(103, 079, 201, 139, 104, 106, 152, 085) 0
(122, 087, 134, 227, 085, 174, 139, 092) 1
(123, 069, 178, 190, 091, 095, 136, 083) 1
(098, 148, 133, 233, 076, 135, 224, 120) 2
(126, 138, 083, 214, 124, 223, 124, 110) 1
(147, 111, 115, 077, 160, 132, 089, 141) 2
(135, 105, 180, 121, 146, 045, 127, 095) 1
(135, 110, 176, 121, 147, 047, 122, 098) 1
(102, 134, 197, 151, 180, 145, 144, 073) 0
(160, 158, 124, 077, 140, 175, 075, 149) 3
(125, 111, 094, 183, 129, 132, 149, 124) 3
(156, 105, 112, 054, 173, 138, 067, 138) 2
(102, 079, 080, 255, 124, 113, 193, 115) 3
(103, 081, 080, 245, 127, 112, 191, 113) 3
(157, 103, 111, 046, 179, 131, 057, 145) 2
(042, 200, 164, 085, 170, 152, 100, 170) 4
(103, 174, 125, 183, 081, 103, 050, 118) 5
(127, 117, 101, 224, 103, 211, 133, 103) 1
(126, 112, 096, 185, 133, 137, 149, 129) 3
(173, 174, 130, 039, 142, 186, 049, 151) 3
(123, 075, 178, 178, 099, 087, 137, 083) 1
(084, 162, 078, 149, 196, 154, 100, 130) 4
(100, 099, 210, 152, 132, 118, 152, 073) 0
(097, 156, 137, 237, 072, 137, 234, 117) 2
(149, 199, 083, 116, 211, 154, 111, 124) 1
(181, 179, 135, 028, 145, 187, 040, 160) 3
(144, 173, 079, 098, 199, 188, 120, 147) 0
(110, 146, 133, 201, 091, 137, 199, 123) 2
(118, 098, 091, 208, 130, 123, 164, 121) 3
(142, 136, 072, 168, 171, 132, 118, 094) 4
(125, 066, 141, 148, 053, 177, 090, 163) 5
(162, 157, 125, 082, 145, 171, 078, 147) 3
(117, 140, 128, 183, 100, 138, 188, 126) 2
(182, 133, 179, 121, 078, 092, 150, 080) 4
(164, 158, 130, 067, 144, 175, 066, 148) 3
(116, 085, 140, 157, 043, 167, 070, 165) 5
(093, 189, 240, 061, 098, 112, 125, 145) 4
(148, 109, 115, 080, 162, 130, 088, 139) 2
(079, 194, 234, 063, 107, 122, 126, 156) 4
(110, 144, 132, 200, 089, 131, 202, 126) 2
(184, 123, 134, 144, 106, 100, 145, 073) 4
(127, 082, 185, 169, 113, 066, 132, 083) 1
(181, 121, 109, 158, 118, 109, 139, 074) 4
(159, 178, 127, 130, 195, 092, 162, 089) 5
(119, 100, 091, 200, 130, 128, 154, 120) 3
(126, 078, 187, 157, 114, 065, 130, 090) 1
(116, 061, 170, 104, 059, 095, 151, 128) 0
(109, 142, 128, 198, 090, 134, 198, 124) 2
(171, 174, 131, 043, 146, 186, 055, 152) 3
(118, 166, 159, 141, 211, 172, 132, 085) 0
(099, 146, 130, 179, 054, 128, 047, 138) 5
(107, 149, 134, 220, 080, 137, 219, 122) 2
(176, 182, 133, 027, 146, 192, 043, 152) 3
(116, 139, 128, 189, 100, 134, 189, 122) 2
(174, 170, 127, 041, 144, 185, 051, 154) 3
(114, 144, 131, 187, 101, 134, 187, 126) 2
(110, 083, 076, 247, 126, 111, 185, 114) 3
(102, 078, 078, 255, 124, 105, 199, 115) 3
(147, 154, 147, 091, 194, 062, 115, 108) 1
(169, 170, 129, 052, 143, 184, 059, 148) 3
(164, 098, 110, 037, 181, 132, 050, 139) 2
(132, 068, 113, 082, 051, 106, 135, 170) 0
(113, 147, 131, 198, 098, 134, 195, 125) 2
(103, 075, 077, 255, 122, 106, 197, 115) 3
(040, 198, 157, 089, 176, 150, 101, 173) 4
(151, 185, 125, 138, 185, 079, 145, 082) 5
(120, 079, 135, 226, 086, 172, 138, 094) 1
(122, 105, 095, 195, 132, 132, 154, 124) 3
(137, 176, 064, 181, 172, 216, 122, 123) 1
(148, 178, 112, 091, 213, 093, 111, 118) 1
(121, 170, 147, 137, 215, 175, 131, 099) 0
(131, 088, 185, 146, 126, 058, 128, 088) 1
(124, 134, 127, 171, 109, 133, 172, 131) 2
(152, 127, 053, 070, 121, 157, 125, 196) 0
(176, 073, 147, 097, 155, 164, 191, 132) 5
(086, 160, 074, 147, 196, 152, 104, 129) 4
(171, 077, 147, 097, 158, 165, 189, 136) 5
(103, 108, 208, 152, 148, 123, 150, 070) 0
(175, 177, 130, 036, 149, 189, 042, 151) 3
(122, 139, 125, 168, 109, 131, 169, 126) 2
(128, 078, 177, 183, 094, 086, 135, 083) 1
(133, 172, 063, 187, 160, 222, 122, 116) 1
(112, 093, 085, 218, 125, 123, 170, 114) 3
(108, 146, 136, 214, 086, 136, 213, 123) 2
(157, 152, 118, 091, 139, 166, 085, 143) 3
(118, 057, 153, 100, 057, 092, 152, 141) 0
(142, 082, 085, 074, 062, 119, 135, 186) 0
(158, 154, 122, 082, 144, 176, 076, 144) 3
(142, 195, 068, 132, 206, 177, 117, 129) 1
(114, 141, 130, 198, 095, 133, 191, 123) 2
(136, 071, 105, 076, 057, 108, 142, 176) 0
(099, 153, 134, 237, 074, 133, 235, 119) 2
(106, 146, 132, 212, 086, 137, 208, 123) 2
(101, 096, 207, 146, 125, 111, 148, 074) 0
(107, 070, 191, 128, 079, 098, 153, 098) 0
(150, 142, 054, 074, 147, 169, 116, 185) 0
(112, 161, 161, 142, 207, 169, 132, 083) 0
(142, 081, 087, 075, 066, 116, 134, 187) 0
(124, 105, 093, 190, 131, 129, 152, 124) 3
(102, 110, 207, 153, 144, 128, 145, 068) 0
(131, 160, 069, 199, 145, 224, 123, 117) 1
(147, 194, 121, 142, 179, 081, 135, 082) 5
(174, 096, 138, 098, 177, 148, 194, 121) 5
(145, 178, 119, 089, 211, 087, 109, 116) 1
